Where one turn sends some rows of the set: a few examples, then the rows asked:
q_590: +1.09,+0.96,-2.61,+1.18,-3.00,-1.24,-1.89,-0.37,+1.62,+0.52,+0.54,-2.59,-1.77,-2.66,-0.94,+0.76,-4.64,-0.44,+1.43,+0.43,-0.42,-2.26,+0.01,-0.32,-0.46
q_971: -0.79,-3.03,+1.23,+0.43,-0.90,+1.09,-0.39,-1.03,-1.93,+2.93,-3.23,+0.63,+1.45,+0.93,+0.75,+0.53,-4.02,+0.23,+1.80,-0.70,-1.08,+2.15,+1.06,-1.08,-2.38
q_698: +1.18,-0.45,-2.52,+1.36,-2.30,-1.71,-1.67,-0.10,+0.99,+1.65,+1.98,-1.99,-0.97,-2.71,+0.66,+1.38,-4.91,-0.82,+1.10,+0.22,-1.01,-1.32,+0.17,-0.82,+0.13
q_290: +1.71,-1.87,-3.69,+0.38,+0.84,+4.26,+1.18,-0.44,-3.69,-2.34,+0.31,+2.81,+2.14,+1.52,-0.67,-0.50,+3.82,-0.22,-1.85,-0.26,-1.59,+1.37,-2.28,+0.55,+0.45
q_490: -3.02,+1.06,-2.78,-1.13,-0.64,-2.35,+3.13,-1.48,+0.74,-3.49,+0.46,+0.26,+0.38,-2.03,-1.04,+1.89,+2.12,+3.33,-0.09,-0.62,+0.74,-2.85,-2.53,+1.74,+1.50
q_397: +0.58,-0.38,-1.29,-0.27,+2.68,+0.80,-0.80,-3.09,-1.88,-3.98,+1.78,+1.08,+2.68,-2.10,+0.42,-2.75,+1.46,-0.15,-3.46,-1.26,-3.08,-0.50,+1.39,-0.55,+0.93
q_450: +0.08,-0.10,-1.73,-0.84,+2.82,+1.59,-0.67,-4.10,-1.74,-3.08,+1.70,+0.65,+2.25,-3.16,+0.11,-0.37,+1.63,+1.57,-1.40,-1.52,-2.48,-0.66,+1.19,-2.03,+2.61
q_13: -0.48,-2.66,+0.46,+1.75,+1.20,+0.42,-0.48,-0.58,-1.51,+2.19,-1.21,+2.08,+1.91,+1.80,+1.40,+0.11,-3.66,-1.65,+2.14,-0.68,+0.80,+0.89,+2.40,-1.90,-2.90
q_896: -2.76,+1.07,-3.48,-0.95,-0.51,-1.45,+3.59,-1.04,+1.03,-2.82,+1.09,-0.44,-0.38,-2.19,-0.31,+2.48,+1.91,+3.54,+0.58,-0.43,+0.32,-2.24,-3.35,+0.35,+1.74
q_180: +1.14,-2.26,-2.06,-0.34,+1.18,+2.42,+1.18,-1.69,-2.96,-3.64,-0.52,+2.32,+3.35,-0.50,-0.32,-1.85,+3.15,-1.24,-2.61,-0.31,-2.43,+1.27,-2.62,+0.98,+1.49
q_226: +0.85,+0.64,-3.28,-0.81,-2.55,-2.08,-2.13,-0.17,+1.91,+0.57,+0.15,-2.77,-1.62,-1.93,+0.56,+0.82,-4.39,-1.31,+2.41,-0.28,-0.64,-0.45,-0.08,-0.46,-0.19
q_304: +1.75,-0.54,-1.82,-1.18,+0.72,+4.94,-0.07,-2.88,-2.84,-2.76,-0.76,+2.50,+1.47,-0.39,-0.58,-1.45,+3.55,-1.14,-1.46,-0.09,-1.18,+2.14,-2.02,+1.68,+2.02
q_342: -1.35,-1.07,+0.92,-0.78,+0.89,+1.36,+1.99,+0.69,-0.74,+2.56,-1.01,-0.74,-1.92,+2.45,+0.22,-0.34,+3.88,+1.32,+1.30,+3.93,+2.59,-3.03,-2.27,+2.92,-1.39
q_241: +0.13,+0.09,+2.03,-2.79,+1.27,-0.40,+2.36,-2.28,-1.43,+0.83,-4.34,+2.01,-1.77,+0.79,+2.57,+1.32,-1.89,+2.21,-0.94,+0.09,-0.21,-0.26,+0.82,+0.69,-4.17
q_732: +0.43,-2.02,-0.33,-2.71,+2.07,-0.87,+3.18,-0.80,-0.92,-0.52,-3.34,+2.00,-3.38,+0.32,+2.78,+0.39,-2.55,+2.26,-1.06,+1.15,-0.39,+1.63,-0.93,+0.79,-3.80
q_405: +0.24,+1.48,-0.92,-0.93,-1.29,+3.63,-3.76,+0.97,+0.52,+1.02,+3.69,-0.92,+1.04,+2.99,-2.57,-3.14,+1.14,-1.32,-0.19,+0.22,-1.44,+0.35,-1.04,+1.38,-0.48
q_758: -2.06,+0.69,-2.26,-0.80,-0.49,-2.81,+3.38,-1.80,+1.53,-3.39,+0.75,-0.34,-0.41,-1.63,+0.79,+1.48,+2.53,+2.41,-0.95,-2.00,+1.15,-3.48,-2.46,-0.47,+1.31
q_957: +1.09,-1.64,+2.06,-1.39,+1.35,-1.32,+3.09,-1.63,-1.19,-0.33,-3.23,+2.10,-1.46,+0.33,+2.30,+0.23,-4.09,+0.22,-1.53,+0.52,-1.07,+0.67,-0.20,+1.21,-3.73
q_726: +1.07,+1.13,-3.32,-0.18,-2.13,-2.18,-1.32,-0.50,+1.19,+0.36,+0.13,-2.19,-1.15,-1.10,+0.58,+0.76,-5.70,-1.19,+1.87,+0.17,-0.45,-1.31,+0.32,-0.53,+0.86
q_380: -1.52,-1.74,+0.47,-2.04,+1.54,+0.58,+2.67,+0.07,-1.31,+2.82,-1.23,+0.08,-2.39,+3.44,+0.57,-1.87,+3.05,+0.66,+2.15,+2.81,+2.36,-2.28,-1.23,+3.36,-0.51
q_417: -0.81,-3.45,+2.23,+1.37,+1.30,+0.07,+1.40,-0.67,-2.23,+2.22,-2.04,+1.64,+1.83,+1.76,+1.73,-0.59,-4.18,-0.31,+0.46,+0.50,-1.07,+0.71,+1.00,-0.85,-2.60
q_879: -1.79,-0.86,-0.61,-1.53,+0.76,+0.90,+2.47,+0.37,-1.16,+3.29,-0.89,+0.49,-2.08,+3.24,+1.75,-1.17,+3.83,+1.40,+2.19,+2.33,+2.66,-3.07,-1.18,+2.71,-1.22
q_522: -0.24,+0.62,-1.00,-0.47,-1.58,+4.67,-3.78,+0.43,+1.29,+0.83,+2.75,-1.77,+0.01,+3.16,-1.28,-3.84,+0.86,-1.60,-0.21,+0.14,+0.49,-0.81,-1.36,+0.68,+0.04
q_886: -0.96,+0.60,-2.11,-0.20,+3.59,-0.20,-1.35,-2.86,-1.01,-4.85,+1.64,+0.23,+0.91,-3.23,-0.16,-1.04,+1.57,+0.09,-2.01,-1.29,-2.03,+0.87,+1.91,-1.16,-0.06
q_844: -1.64,+0.14,-2.73,-1.44,-0.82,-1.73,+3.71,-1.44,+1.91,-3.11,+0.13,-1.43,-0.02,-2.38,-0.66,+1.29,+1.88,+2.95,-0.15,-0.81,+2.47,-3.18,-2.85,+0.31,+1.55
q_545: -0.05,+0.15,-0.93,+0.06,-2.16,+3.78,-2.94,+0.85,+0.78,+1.20,+2.69,-1.43,+0.31,+2.94,-0.95,-4.52,+1.71,-1.90,-0.82,-0.44,-0.20,+1.65,-1.74,+0.72,+0.05
q_385: -1.50,-0.74,+0.98,-0.89,+1.46,+0.77,+2.77,+0.11,-1.01,+2.86,-0.94,+1.04,-2.72,+1.53,+1.07,-0.99,+3.91,-0.29,+0.76,+3.44,+2.43,-2.18,-2.47,+3.30,-1.82
q_619: +0.13,+1.90,-0.80,-0.22,-1.20,+4.01,-3.20,+0.26,+0.78,+0.89,+4.10,-0.90,-0.10,+2.56,-1.99,-2.98,+1.72,-1.91,+0.76,-0.33,-0.16,+0.53,-0.47,+1.90,-0.67

q_180 goes to q_417
q_698 goes to q_758
q_304 goes to q_971
Now find these:
q_522 goes to q_590
q_290 goes to q_13
q_490 goes to q_380
q_896 goes to q_879

